In the rows, zero is written as 128.
Families of rows that turns and mirrors carry onto each other, the same ones carrying the whole set onto itself: the rest of each named row's family, in list order
4 families of 8 rows
dumat: 86	80	94	121	107	110	98	124	149	127	126	163	100	99	131	97	164
dozo: 178	118	140	82	97	124	110	152	130	124	163	158	168	128	156	130	144
mubam: 91	106	123	161	166	108	148	119	107	176	90	146	86	162	141	97	139
Ligef: 118	83	102	164	190	108	129	101	148	133	119	92	95	87	131	119	103
Ruve: 133	140	142	133	161	128	137	156	108	157	146	68	113	172	88	177	146
div: 96	116	112	112	104	136	104	69	132	161	114	169	87	144	107	90	119
Budo: 79	121	122	175	175	112	143	121	114	173	110	118	85	153	121	141	153
regum: 203	101	141	113	165	122	136	141	126	122	138	85	148	119	145	115	73
sodof: 185	109	139	130	170	124	128	149	129	116	147	59	143	108	127	143	80
gil: 84	118	124	153	105	122	87	167	133	107	149	111	124	90	117	158	160
boku: 169	76	114	126	177	109	142	103	139	139	113	126	119	111	161	80	83
bet: 66	125	114	139	105	140	92	86	129	149	116	139	77	130	89	112	123
pep: 137	74	103	148	185	105	137	94	146	140	110	119	100	98	149	91	94
zadet: 165	166	167	103	89	153	106	122	103	144	151	141	154	160	125	139	95
vamup: 96	136	130	163	173	120	137	136	114	165	133	86	96	157	99	174	155
fero: 179	117	153	88	137	128	149	169	94	156	123	105	129	196	116	107	116
Gudom: 126	80	101	91	105	111	109	118	147	135	132	183	119	115	146	86	158
doda: 126	99	133	131	151	112	153	132	100	172	87	154	99	178	148	70	124
Bepa: 69	96	104	146	109	115	90	144	143	117	134	132	103	89	118	127	165
fenav: 163	95	120	75	100	116	114	130	139	133	147	181	147	126	157	99	150
Lib: 162	103	145	100	139	120	153	153	94	163	100	136	118	192	137	74	115
zukeg: 124	97	112	166	187	116	124	121	144	123	133	64	105	87	117	145	101
rika: 161	134	148	108	97	128	101	172	124	113	171	128	170	117	144	160	146
zaku: 167	133	152	101	146	132	142	171	100	153	141	77	127	187	95	150	130
guv: 122	135	142	137	101	127	92	177	125	106	165	109	152	101	127	171	152
getug: 197	87	131	112	168	116	142	123	130	132	125	113	138	119	159	90	74
Zup: 165	146	150	86	93	146	114	94	112	158	139	171	142	165	133	109	101
fiziv: 65	144	130	154	101	146	85	113	118	136	127	108	91	125	79	141	118
Sog: 95	165	153	150	95	154	86	135	107	129	142	96	119	132	87	161	108
Subo: 136	173	168	128	90	156	95	137	101	133	152	110	144	147	105	161	99
Vik: 136	125	127	90	99	139	113	74	124	165	124	183	113	158	126	89	110
zutu: 152	108	128	152	179	122	123	140	136	117	145	51	124	96	114	155	92

Same family as sodof: Ligef, regum, boku, pep, zukeg, getug, zutu
Same family as fenav: dumat, dozo, gil, Gudom, Bepa, rika, guv
Same family as vamup: mubam, Ruve, Budo, fero, doda, Lib, zaku

Families of rows that turns and mirrors carry onto each other, the same ones carrying the whole set onto itself: the rest of each named row's family, in list order
5 families of 8 rows
Sepen: 109	166	114	161	148	134	85	106	107
kep: 144	98	93	138	115	112	132	107	181
Bafu: 142	186	131	137	115	130	113	70	168
Koter: 96	180	116	170	140	139	110	101	91
Rabu: 130	196	130	146	110	132	132	65	158
Led: 129	136	119	136	98	150	186	89	67
nalel: 113	143	89	151	102	143	170	74	79
rez: 162	88	119	125	112	118	143	124	174
nor: 129	106	148	172	151	149	191	146	133
Kiga: 154	185	176	126	103	142	161	88	140
feke: 114	136	68	153	109	136	135	67	98
Tik: 141	145	155	134	150	140	86	131	105
Vilo: 151	116	141	116	104	150	175	104	73
tolov: 164	170	164	119	115	134	122	91	163
zanu: 114	173	158	157	132	149	146	120	70
tepe: 169	95	120	104	121	138	111	108	109
seso: 169	100	143	104	113	147	145	114	90
murom: 110	109	96	188	163	137	143	124	161
rab: 127	122	129	150	91	130	218	112	132
gezuf: 100	125	111	195	148	143	189	123	137
bap: 123	115	75	157	108	112	145	92	174
Fetos: 155	175	144	124	117	131	109	80	172
Tubul: 111	133	98	166	93	124	206	95	141
Zur: 162	91	143	121	105	124	174	131	156
buv: 130	160	172	140	137	150	136	133	76
pufo: 138	195	160	137	101	139	168	78	138
radob: 139	90	132	164	165	138	148	147	156
zuz: 127	153	129	147	152	133	74	119	110
mev: 99	122	97	196	156	138	165	118	148
bibi: 129	201	142	146	104	137	155	67	145
Sones: 164	175	175	117	109	140	143	95	151
sikot: 109	131	77	168	99	118	176	88	157
Morof: 149	105	145	132	95	130	204	127	139
kiti: 141	147	172	131	143	145	110	137	89
zus: 112	117	134	185	149	148	200	135	129
zirul: 127	98	113	176	167	136	136	135	164
Boni: 130	121	68	139	119	132	103	75	114
gudig: 98	182	134	168	133	145	135	106	78
Dib: 153	103	91	118	123	133	94	92	121
lilis: 138	94	148	163	159	145	169	151	144

Same family as Dib: Led, nalel, feke, Vilo, tepe, seso, Boni
Same family as Koter: Sepen, Tik, zanu, buv, zuz, kiti, gudig
Same family as tolov: Bafu, Rabu, Kiga, Fetos, pufo, bibi, Sones
Same family as zirul: nor, murom, gezuf, radob, mev, zus, lilis

Families of rows that turns and mirrors carry onto each other, the same ones carrying the whole set onto itself: the rest of each named row's family, in list order
5 families of 3 rows
ziv: 168	146	153	149	162	118	171	143	63	98
lesur: 133	158	153	131	162	128	182	142	66	87
Seg: 130	177	134	141	156	146	161	165	85	89
pedus: 115	122	90	99	88	110	134	116	137	92
sib: 149	68	133	119	125	196	177	153	103	148
Kog: 120	108	108	115	79	103	147	105	151	100
Gobe: 152	173	161	151	147	132	176	130	76	97
kad: 107	91	111	96	100	108	144	92	125	95
zite: 124	105	117	117	90	113	134	74	135	95
rav: 160	81	141	141	113	200	165	139	115	156
seko: 169	80	124	143	119	201	178	156	129	133
dafu: 129	173	153	160	154	133	170	148	96	87
nerib: 158	85	104	123	118	205	160	165	123	132
sutaf: 159	63	137	137	119	172	153	151	105	166
gufu: 122	89	117	124	116	97	119	86	122	94

Same family as ziv: sutaf, gufu
Same family as sib: lesur, kad
Same family as Kog: seko, dafu

Families of rows that turns and mirrors carry onto each other, the same ones carrying the whole set onto itself: the rest of each named row's family, in list order
5 families of 3 rows
zodi: 74	135	156	141	155	129	101	127	167	128
Butip: 88	143	130	131	125	209	127	119	113	129
tozif: 128	178	107	123	132	98	91	102	103	152
fefiz: 125	133	74	130	156	95	115	92	103	143
Vup: 138	94	152	119	132	165	178	144	128	90
Gogez: 138	130	177	115	114	166	161	153	132	97
dag: 100	104	108	103	132	156	87	167	142	93
Fogo: 104	84	103	154	148	90	151	98	146	123
dutek: 158	114	157	122	98	138	184	139	121	96
Tet: 101	149	99	120	175	130	82	106	116	141
nuvek: 117	100	85	146	113	168	171	95	93	126
detul: 129	167	126	139	66	157	149	108	93	138
zal: 139	146	123	108	69	111	93	163	125	104
ligum: 120	155	147	148	93	71	127	111	143	136
kuza: 140	81	74	115	102	105	127	143	119	91

Same family as ligum: zodi, Fogo
Same family as detul: Butip, nuvek
Same family as Gogez: Vup, dutek
Same family as dag: zal, kuza

